Read these off the matrix that follows.
1) Give the second entry in reading order.
2) Give the 3rd largest entry.
3) Give the last entry of the largest entry's row.
4) Give the first entry, reading row by row.
5) Give the bottom entry of the column that holds the largest entry.
6) Give the first entry of the smallest entry's row.
7) Give the entry directly above the largest entry.
8) Give the top entry of the column that holds the smallest entry.
[[148 139 123 135 141 134 133 123 116 132]
 [137 118 134 140 122 143 116 114 111 129]
 [110 126 127 123 146 107 130 112 136 149]
 [125 125 113 134 141 132 129 141 129 116]
 [131 138 116 133 135 131 134 119 108 141]
 [126 134 137 126 135 143 134 136 127 134]
 [119 121 113 135 118 121 132 125 125 139]
 [127 126 112 143 141 127 135 137 141 113]
 [132 132 138 130 140 144 136 135 126 131]
 [122 136 141 124 132 143 132 137 130 134]
 [128 136 135 126 137 145 139 138 123 132]
 [121 107 136 138 133 125 141 123 147 116]
 [137 129 147 114 106 118 136 150 128 140]
 [127 105 143 126 115 124 127 134 131 126]
 [114 140 121 107 124 144 124 110 108 121]
 [140 147 158 131 132 121 103 118 142 111]]
1) 139
2) 149
3) 111
4) 148
5) 158
6) 140
7) 121
8) 133

m =
[[138, 124, 132, 106, 118, 131, 116],
 [138, 128, 137, 104, 125, 124, 121]]
Indices start at 0.
The entry just left of 106: 132
The entry in row 1 and column 0 is 138
The entry in the top-left corner: 138
The top entry of the column that holds the smallest entry -> 106
Find the entry just right of 131.
A: 116
Find the entry at row 1, column 2.
A: 137

[[126 136 115 128 128 136 131 131 122 125 131 130 124 135]
 [119 123 126 128 124 131 138 122 128 122 133 131 134 135]
 [139 126 128 124 127 126 119 129 124 127 126 126 128 129]
 [131 130 135 123 114 120 134 124 137 131 132 126 134 154]
 [130 130 137 127 144 121 117 135 142 132 138 140 126 122]
 [144 140 131 122 134 133 117 132 122 134 134 125 119 150]]
Report the entry in the top-right corner.
135
The largest entry in the first column: 144
Report the bottom-right entry.
150
Report the 4th-last entry, reading row by row.
134
The first entry in reading order: 126
The entry directly below the largest entry -> 122
Report the 5th entry from the end, reading row by row.
134
The 2nd entry in reading order is 136
The second entry from the end, reading row by row: 119
The smallest entry in the first row is 115
The smallest entry in the first column: 119
The third-last entry, reading row by row -> 125
Report the minimum.
114
Report the largest entry in the last column.
154
The entry directly above the smallest entry is 127

a =
124,125,150,115,141,147,155,132,114
122,127,139,133,150,127,138,120,139
127,129,135,124,137,131,142,124,127
119,106,127,132,132,128,123,128,134
126,135,129,135,139,128,130,112,146
137,120,124,125,131,125,137,135,127
128,120,136,135,140,145,141,117,133
Rows and columns are numbered from 0.
The entry at row 0, column 0 is 124
Report the entry directly above the smallest entry.
A: 129
The entry in the bottom-left corner is 128
The median of all entries is 130
The entry just right of the largest entry is 132
The entry in row 0 and column 1 -> 125
Report the entry in row 2 and column 0.
A: 127
Report the entry directly below the smallest entry.
A: 135
The entry at row 1, column 0 is 122
Report the bottom-right entry.
A: 133
The entry just right of the centre entry -> 128
Report the top-right entry.
A: 114
The entry just left of the centre entry is 132
The centre entry is 132
The entry in row 1 and column 1 -> 127
Report the entry directly below the largest entry.
A: 138
The entry in row 0 and column 2: 150
Report the entry in row 2 and column 2.
A: 135

[[129 133 122 129 108 134 135]
 [129 139 135 119 138 143 139]
 [113 130 140 139 117 149 124]
 [134 111 128 132 127 124 117]
 [123 122 124 111 114 122 112]
 [133 132 117 115 134 125 128]
 [119 136 125 128 112 125 124]
 [135 125 122 128 127 118 127]
 [115 114 116 116 127 125 111]]
Rows and columns are numbered from 0.
Find the top-right entry.
A: 135
The bottom-left entry is 115
Find the entry in the bottom-right corner.
A: 111
Find the entry in row 2 and column 2.
A: 140
The entry just left of the centre entry -> 124
Find the entry just right of the centre entry.
A: 114
Find the minimum.
A: 108
The entry directly below 108 -> 138
Find the entry in the top-left corner.
A: 129
The entry at row 1, column 2 is 135
Find the entry in row 2 and column 1.
A: 130
Find the entry in row 0 and column 1.
A: 133
Find the top entry of the column that holds the largest entry.
A: 134
Find the maximum.
A: 149
The entry in row 1 and column 1 is 139
Find the entry at row 0, column 2.
A: 122
Find the entry at row 2, column 0.
A: 113

Read these off the array that follows. Counting starts at 0.
1) Which number is the entry directly above 132?
2) Which number is the bottom-left entry?
3) Which number is the entry at row 1, column 0?
4) Which number is the entry just left of 152?
5) Which number is the entry in row 2 and column 0?
6) Which number is the entry directly below 128?
7) Which number is the entry at row 0, column 1?
8) Which number is the entry at row 0, column 0?
[[138 120 140 144]
 [120 128 146 122]
 [138 122 132 142]
 [121 126 152 126]
 [122 127 146 124]]
1) 146
2) 122
3) 120
4) 126
5) 138
6) 122
7) 120
8) 138
